Rows swapped in pairs by one turn or mirror: which row each one swaps with
The rows were stretched afterwards, more along some directions than others.
suzov: 9; 4; -1; -6; -19; -4; 15; 4; -11; -16; -13; 11; 11; -17; -15; -8; 6
deg: 5; -6; -1; 8; 0; 17; 1; -17; 15; 17; 2; 17; -7; 1; 8; -2; 4
Lusos: 10; -13; -9; 13; -3; 9; 2; 0; -18; -9; 0; 23; 2; 12; -4; 13; -17
Toru: -2; -2; 1; -6; 8; -19; 8; 12; -6; 3; -6; -17; 3; -5; 6; 4; -2
rupa: 13; -22; -1; 15; 0; 6; -13; -2; -8; 13; 10; 5; 19; 13; -7; 5; -17
kivit: 1; 1; -2; -14; -9; -5; 10; 4; -16; -4; 0; -15; -1; -12; 2; 2; -13
gil: -9; 16; -5; 5; 2; 0; 1; 5; 0; 6; -1; -9; -14; 3; -1; 5; 18
ped: 3; 2; 10; -31; 2; 6; 5; -2; 4; 20; -16; -11; -21; -18; 12; -10; 2
sizif: 10; 6; -1; -4; -3; 5; -8; -6; 14; 1; 4; 5; -2; 2; 10; 0; 4
Poti: 9; -5; 10; 0; -2; 3; -6; -8; -13; 1; 4; -3; -9; -3; 16; -4; -7
lapu: 9; -3; -19; 23; -6; -1; 3; 0; -20; -18; -25; -1; 9; 4; -18; 9; 4
kigim: -6; -10; -12; 29; 6; 5; -22; 4; -4; -11; 5; 20; -12; 5; -4; 12; 10
Gov: -9; -9; 4; -12; -2; 6; 4; -3; -3; 11; 17; 0; -4; 5; 7; 2; 0
zin: 7; -9; -12; 2; -18; 9; 16; 0; -11; -13; -14; 0; 9; 12; -15; -12; -13
zun: 4; -6; -21; 31; 12; -2; -6; 11; -19; -8; 8; -4; 12; 12; -11; 7; -8
Non: -9; 21; -7; 3; -12; 14; 11; 10; 1; -3; -23; -16; -2; -21; -2; -11; 23
kole: 8; 7; -4; 3; -19; -7; 8; 8; -14; -10; -11; 0; -5; -4; 1; 4; 8
Voro: 0; 0; 5; -1; -6; 23; 6; 1; 24; 19; -2; 1; -7; -3; 9; -15; 4
vivis: 1; -5; 1; 19; 8; 3; -19; 2; 5; -1; 7; 17; 9; 8; 3; 11; -10
zire: 4; -5; 17; -7; 5; 0; -5; -19; -6; 12; 12; -6; -8; -5; 19; -5; -4
nevu: -1; -13; 7; -12; 19; 7; 4; -4; 16; 10; -3; 9; -8; -15; 3; 5; 3
davur: 3; -4; -4; -12; 9; -6; -7; -30; -2; -9; -9; 22; -9; -2; 5; 5; 10
zozo: -8; -6; 1; -3; 2; 1; 3; 5; 11; 6; -5; 4; -7; -10; 12; -18; 7
fori: 9; 1; -12; -11; 1; -4; 17; -22; -15; 2; -13; 6; -4; -10; -2; -4; 7
tufe: -8; 8; 8; -18; -13; -2; 4; 19; -3; 14; 1; -15; -8; -4; 9; -17; -5
Duli: -13; 6; 18; -30; 1; -9; 7; -5; 14; 10; -13; -3; -12; -26; 12; -1; 22
Runup: 6; 2; -3; 8; -11; -7; -6; -13; -16; -9; -21; -6; 13; -9; -10; -4; 8
Sarib: -1; 17; 19; -10; -2; 0; 8; -2; -1; 9; 4; -10; 6; -16; -3; -1; -5
sotan: 2; 17; 19; -26; -26; -5; 21; 10; -10; 19; -23; -38; 11; -21; 1; -27; -9
naleg: -9; -15; 12; -8; 17; 1; -11; -13; 16; 2; 2; 25; -17; 1; 1; 1; 8
nimab: 12; -4; 17; -18; -7; -20; 11; 4; 1; 14; -11; -16; 2; -16; 1; 2; -2
reb: 2; -10; -22; 4; -15; 15; -4; -8; 10; -9; -6; 17; -3; 1; 4; -6; 5
muz: 19; -1; -1; 8; -11; 2; -1; 2; 6; -3; 3; -1; 10; 7; -3; -3; -7
Tegef: -5; 11; -1; 10; -1; 3; -2; -2; -6; 16; -6; -10; -9; -1; 21; -2; 1
lusu: -14; 23; -5; -18; -12; 11; 7; -12; 5; 6; -12; 7; -11; -10; 16; -7; 17
Dule: -4; 4; 16; -4; 11; 11; -1; 0; -2; 15; 13; -12; 2; -6; 1; 0; -8
Fof: 3; -18; -18; 17; 6; 8; -18; -2; -13; 0; 8; 15; 3; 25; -5; -1; -14
fik: -2; 14; 1; -11; -14; 13; -9; 11; 4; 0; -13; -3; -2; -15; -4; -8; 14
bisad: 0; -16; -23; 39; -4; 1; -12; 6; -18; -22; -13; 9; 12; 13; -4; 0; 5
pekov: -15; 16; 2; -26; 12; -9; 1; -8; 23; 11; -10; -2; -24; -17; 10; -1; 19

Gov swaps with zin
Sarib swaps with deg
suzov swaps with fori
sizif swaps with Poti
lapu swaps with Duli

